(in the rows, 128 means zero)
The rows of R fall into a few groups, and each row is roughly a mix of its group's hidden directions.
R (117 x 12):
[[101 117 152 116 179 108 113 108  92 106 141 132]
 [161 126 149 108  85 172 136 143 125 101 106 121]
 [132 185 107 133 128 169 115 142 103 115 119 106]
 [126  99 130 155 126 122  76 144 117 108 148  87]
 [119 151  82 131 159 110 112 117 178 115 135 136]
 [167 106 145  86 127 110 156  99 114 109 132 152]
 [128 116 156 115 109  82 161  87 132 156 128 123]
 [114 142 137 151 109  85 160 116 137 168 143 158]
 [142 148 156 101 102  91 159 107 126 105 138 160]
 [119 126  65 140 152 164 130 142 132 150 119 111]
 [150 107 164 157  97 128 106 127  95 144 160 112]
 [105  91 173 111 119  98 161 103 122 146 126 129]
 [171 171 109 133 138 161  95 114 125 112 133 110]
 [107 162  93 107 140 131 155 129 160 126  83 130]
 [112  65 104 139 139 127 140 154 109 120 123 157]
 [139 143 174 141  90  91 126  98 124 137 152 138]
 [119 169  84  97 153 116 137 106 133 124 107 153]
 [134  93 101 149 116 140 117 182 137  98 134 149]
 [134 128 126 173 120  99 108 111 142 163 172 114]
 [133 156 121 163 122 135 102 166 109 159 122  89]
 [154 156  83 116 124 144 124 124 157  82 113 137]
 [ 83 124 137 143 106 105 172 119 151 138  95 136]
 [154 128 103  98 122 179 130 157 123 105  97 124]
 [ 92 131 116 114 166 122 132 137 185 152 122 124]
 [113 162 156  88 166 115 131  98 141 102 118 127]
 [150 125 148  66 158 126 152 126 106 129 149 123]
 [109 144 104 100 181 138 138 114 129 116  96 156]
 [136 121 103 171  99 143  96 120  98 155 132 101]
 [151 122 125 154  67 134 120 166 145 115 132 112]
 [155 136 174 136  84 116 114 150 116  98 149 124]
 [140 137 102 138 146 111 145  97  64 116 127 134]
 [133 138  91 139 139 154 128 164 125 114 105  76]
 [135 108 171 166  91 113 116 135 110 155 135 103]
 [105 123  70 144 132 162 142 158 131 147 116 144]
 [154 125  91 149 153 165  82 125 106 131 134 119]
 [ 93 114 129 105 159 127 160 137  85 139  94 132]
 [166 129 129 131  90 103 142 140 137  97 140 174]
 [130 113  84 134 125 121 154 173 123 130  83 142]
 [164 148 157 148  73  97 135 140 131 129 133 137]
 [121 122 190 136 106 110 117 131 155 107 160 125]
 [146 150 146 103 147 122 105  83 135 116 169 150]
 [146 184 103 136 124 156 103 130 159 113 116 113]
 [160 116  78 139 153 159 127 157 127 132 124  97]
 [138 132 151 137 141 154  66 127 128 117 167 142]
 [159 135 125  98 130 166 102 149 118  94 131 165]
 [ 98 129  74 136 152 162 138 140 138 159 114 123]
 [145 131 111 143 106 123 117  72  81 136 109 133]
 [158 117 174 141  94 138 100 129 118 103 159 114]
 [130 159  79 163 137 150 111 166 124 116 131 137]
 [ 60 127 135 126 147 130 132 143 147 128  89 122]
 [155 119 167 120 138 109  87 102 136 105 162 115]
 [ 96 129 132  97 154 115 183 108 114 143 107 125]
 [107  83 149 156 131 133  78 141 146 136 145 116]
 [ 83 129 137 117 119  89 138 141 150 129 156 171]
 [105 103 133 122 148 159 150 105 137 136  86  86]
 [ 87 131  87 115 158 135 160 128 145 142  94 129]
 [138 119 199 127 106 106 111 135 125 111 142 141]
 [153 120 137 150 105 105  87 159 105 140 164 141]
 [ 77 130 126 123 157  91 111 105 157 137 120 151]
 [110  77 116 127 134 104 132 169 104 136 142 160]
 [113 147  88 124 112 129 167 162 141 105 106  97]
 [142 129  80 139 153 176 120 167 128 131 127 123]
 [ 99 110 112 105 182 143 114 115 111 134  98 105]
 [130 146  97 123  90 130 158 160 157 117  97 151]
 [153  97 115 160  77 127 134 160 116 136 145 146]
 [132 122  79 155 142 171 106 142 115 155 125 112]
 [106 106 119 125 136 139 165 168 116 156 103  90]
 [190 132 149 125 111 126 150 127 114 155 148 101]
 [152 112 141 137 175 148  79 118 101 129 111 126]
 [112 115 107 101 161 146 120 124  78 122  89 134]
 [120 148 155 125 123 107 133  77 103 157 104 100]
 [120 117 159 100 157 141  90 122 113  79 130 135]
 [ 99 122 145  97 146 105 181 142 107 154 122 121]
 [143 113 153 139 120  98 116 144  75 159 158 125]
 [151 136 155 140  69 129 166 144 127 145 135 143]
 [134 119  89 157 143 127 150 112  78 132  93 135]
 [122 115  74 130 124 134 174 160 136 133 106 143]
 [112 123  97 121 132 135 178 154 108 147  88 111]
 [160 182 137 142 115 156 117 132 140 127 123  86]
 [127 179 108 153 125 122  80 143 123 138 158 133]
 [117  79 118 127 154 150 164 125 104 130  93 112]
 [ 92 163 111 111 167 122 167 111 105 140 125 131]
 [178 129 115 121 109 103 157  89 116 151 147 118]
 [120 118 187 135  96 114 113 128 145 141 167 125]
 [114 122 155 120  95  98 175 130 160 116 125 156]
 [ 90 116 127 134 180 107  97 114 145 148 146 114]
 [114 125  70 136 156 167 134 152 140 148 119 119]
 [114 103 139 139 154 151 124 169 145 152 110  84]
 [132 168 157 105 112 125 170 106 164 109 128 130]
 [143 144  83 137 158 141  94 146  87 141 128 119]
 [131 151 115 108 119 144 116 157 182 129  94 102]
 [116 153 164 101 123  97 166  93 121 141 108 136]
 [ 93 135 125 110 179 153 146 139 148 152 100 118]
 [131 129 137 154 116 105  97  61 123 126 135 112]
 [131 119  75 146 157 132 134 166 121 148 137  94]
 [110 127  77 143 178 105 122 149 130 124 143 111]
 [ 91 145 107 131 145 136 157 189 134 137 126 124]
 [135 123 176 110 117 106 119  78 128 126 162 139]
 [148 153  93 127 125 140 167 132 109 149 101  87]
 [112 129  94 131 124 139 174 150 114 149  87 153]
 [102 111 136 122 185 124  92  98 111 143 135 116]
 [ 89 120 101 113 183 117 119 111 109 130 103 126]
 [ 98 145 109 102 138 109 180 126 139 135  89 139]
 [147 130 101 127 152 132 104 165 100 100 160 159]
 [119 149  61 115 157 141 145 117 132 119 109 120]
 [127 142 152  96 105 151 152 116 174 115  92 129]
 [126  74 167 136 114 151 136 158 146 115 146 114]
 [121 147 134  92 112 137 163 123 138 101  85 162]
 [159 146  78 108 129 165 148 138 123 116  98 130]
 [106 112  85 160 136 103 139 160 111 148 125  96]
 [142 126 148 143  94 114  75 147 147 129 165 137]
 [153 134  70 146 117 138 128 178 129 129 137 130]
 [142 109 145  97 127 185 121 147 113 117 101 102]
 [183 148 145 122  82 108 131 124 146 109 128 145]
 [109  95 141 153 121  93 127 148  86 154 151 144]
 [103 138 115 103 176 123 158  92 118 145 102 136]
 [142  85 120 124 110  88 171 116 143 151 136 145]]

One row of each group comes first, with its name. Which group is each row after those in?
[ 95 123 187 119 127 108 121 114 158 147 139 151] | W
[101 128 116 125 160 127  77  93 115 136 161 140] | Y
[142 138 135 152  83 148 139 182 102 124 118 132] | Z

[144 125 173 137 139 156 130 106 101 119 173 103] | Y
[119 139  86  97 159 151 145 145 138 151  97 153] | W
[133 138 135 124  92  92 156 137 132  96 114  81] | Z
[127 169 180 115 141 133  93 113 114 104 126 110] | Z
[118 142  93 132 115 135 161 168 134 114 101  86] | Z
[108 108 171  95 112 156 142 155 125 146  96 139] | W
[107  89 114 109 125 113 169 139 150 114 100 161] | Y
[153 137 119 146  78 123 110 161 143  94 145 151] | W
[133  83 142  97 116  89 142 133 115 158  97 127] | Y
[ 89  97 106 141 148 138  89 142 152 105 134 156] | Z
[109 134  70 138 165 144 139 154 104 128 112 136] | Y
